One turning vector, and how many steps it has turned
The counts run from 0 to 465.
[153 104 118 123 142 158  99 115 102  91 161 114 130 101 136 141 141 140
 158 151  91 152 168 152 148 103  89  83 112 159 126  99 145 179  88 129]
395
[124  76 108 134 145 143 171 104 105 173  98 123 156 105 168  94 119 123
 168 161 123 144 197 151 139 157 127 120 103 141 129 152 105 120 126 125]
94
[170 115  88 112 143 155  72 102 175 125 164 148 141 126 182  91 129 126
 122 124 111 136 164 156 127 116  85 158 149 136 132 148 145 103 120 119]
330
[110 106  87 142 140 153  77 101  72 134 123 102 146 135 135 158 112 138
 126 145  99 119 172 110 182 168  86 103 113 121 131 150 142 153 121 129]
301
[130  79  93 150 155 126 166 113 114 154 106 113 162 115 171  88 113 115
 177 165 133 141 178 137 145 158 141 112  93 127 123 157 109 116 113 135]
96
[129 108 109 151 140 125 159  82 125 137  92 110 155 123 168  67 145  94
 161 131 143 142 165 134 143 151 149 121 132 114 118 167  71 121 109 105]
359
[152 102 102 137 146 142  88 114 117  72 158 107 142 111 138 121 138 130
 163 148 106 161 153 135 141 108 110  82 106 159 122 101 141 189  82 134]
393
[151 129 154 144 142 167 111  96 109  99 158 114 130 103 150 159 129 108
 103 127 106 128 154 127 129 102  84 103 189 144 127 139 119 123  66  80]
142
[129 100 125 167 164 127 101  88  88 159 115 112 123 179 109 157 137 125
 152 141 113 152 159 157 140 105  77 133 119 122 141 180 117  91  97 142]
20
[179 117  94 120 152 141 103 105 163 119 147 152 139 129 189  80 149 116
 134 129 120 143 145 168 119 104 104 147 150 116 119 156 120  75 108 115]
337
[166 126 128 105 189 150 140  73 109 157 109 125 141  91 152 150 116  93
 143 131 116 129 137 109 136 136  92  96 144 115  97 137 112  99 164  86]
166
[148  87 133 140 134 146 118  93  88 137 110 129 157 157 104 118 181  93
 166 109 132 169 163 155 118 116  76  98 100 141 120 148  94 135 130 127]
275
[ 97  98  79 141 149 146  61  84  84 132 106 111 144 145 121 160 118 133
 128 141  96 144 174 120 169 144  93 114 112 130 136 151 138 161 124 136]
299
[162 168 106 139 136 131  60  79 103 115 141  90 130 115 160 133 147 142
 105 127 112  92 143 126 179 153  96 106 162 109 113 158 124 134 130 101]
47
[143  81 132 151 150 152 121 113  90 157 131 121 135 167 115 143 142 110
 170 132 116 149 171 161 133 114  55 128  95 131 138 161 120  90 105 141]
13
[165 121 130 140 198 139 136  90 129 160 131 105 125 126 154 148  91  92
 154 139 122 119 135 111 141 126  87 128 142  99 111 164 116  62 114 100]
430
[142 118 123 185 140 116 100  99 142 103 168  70 131 136 135 104 117 134
 164 145 128 135 168 120 151 127 120 123 127 152 139 149 131 178  60 135]
121
[139 118 131 157 155 107 139  87 108 162 121  75 114 115 136 125 125 169
 185 174 113 133 190 163 156 126 124 112 108 150 140 152 126 153 103 140]
109
[145  90 113 165 150 121 109  97  71 126 102 122 158 166 111 134 169  98
 154 128 132 174 137 138 124 116  99  78 101 124 111 163 101 125 113 137]
281
[121 106 122 128 142 140 150  69 132 161  85 134 140 124 163  79 153 111
 148 131 131 156 184 164 126 128 133 147 152 134 134 166  76 120 122  99]
355
[126  79  84 144 165 117 147  97 124 147  95 113 152 128 157  86 122 122
 192 165 127 159 171 149 147 134 143 118  87 131 129 151 108 125 114 147]
98
[102 120 110 139 152 132  84 132  94 115 124 124 112 123 175 147 129 126
 127 164  87 129 161 194 173 136 103 148 141 123 139 115  98 124  72 119]
220
[152 126 149 150 149 163 113  97 114  93 160 114 139 105 156 155 119  97
 101 124 113 127 146 115 126 107  91 100 188 137 119 141 116 119  66  82]
143
[131 111 120 148 135 135 168  86 116 150  89 112 153 117 171  72 144  99
 154 132 140 135 173 141 142 160 137 122 140 118 119 170  70 121 113  98]
358
[145 161  99 126 142 136  46  66 113 120 127  99 118 125 144 137 155 148
 118 123 102 102 146 143 184 137  85 123 154 112 124 152 124 144 134 107]
45
[141 107 115 150 150 117 148  81 141 145  99 130 153 128 179  74 142  96
 135 131 145 158 160 147 107 131 146 135 157 124 122 180  79 100 108 105]
352
[138  84 122 135 172 166 102 112 130 117 158 137 139 117 144 163  96 109
 126 144  97 170 164 135 106  87  79 123 148 162 136 122 145 123  75 117]
410
[108 127 116 142 153 134  94 136  86 119 131 118 118 115 181 151 125 127
 124 165  90 118 161 188 175 141 104 141 147 122 138 116  95 120  70 114]
221
[165 142 118 128 172 110  83  66 146 146 130 107 120 165 130  92 148 102
 171 109 129 151 141 124 149 150  99 156 131 109 114 155  97 158 149 100]
449
[125  71  83 138 163 124 150 103 129 154  95 142 168 117 171  90 117 110
 156 160 131 174 173 147 107 134 150 119 111 139 121 155 109 115 123 136]
90
[175 162 148 130 142 105  95  99  84 140 141 116 115 141 152 119 180 124
 134 129 116 146 153 151 139 167  98 120 152 118 102 148  92 177 141  87]
460
[134 134 130 137 145 110 141  67  89 143  91  88 127  96 139 113 159 144
 169 155 119 135 174 153 159 135 140  84 128 142 120 141  89 174 125 114]
372
[160 121 138 134 191 150 140  89 121 165 128 108 120 123 148 152  96  97
 154 141 114 116 141 121 144 128  76 131 140 104 119 157 120  66 116  96]
429
[128 110 118 193 161 111  95  91  97 153 120  91 140 174 125 155 116 113
 130 138 129 136 147 117 142 135 101 123 134 112 130 198 115 100  90 128]
25
[177 125  92 116 122 150  86 113 137 102 156 144 174  97 197  88 147 106
  96 117 128 128 153 130 126 157 106 106 158 133 106 142 122 137 134  97]
64
[111 126 125 139 156 143  92 104 154 140 126  93 149  69 174 135 100 108
 125 140 124  88 166 157 157 138 101 141 164 162 146 105  91 112 113 104]
237
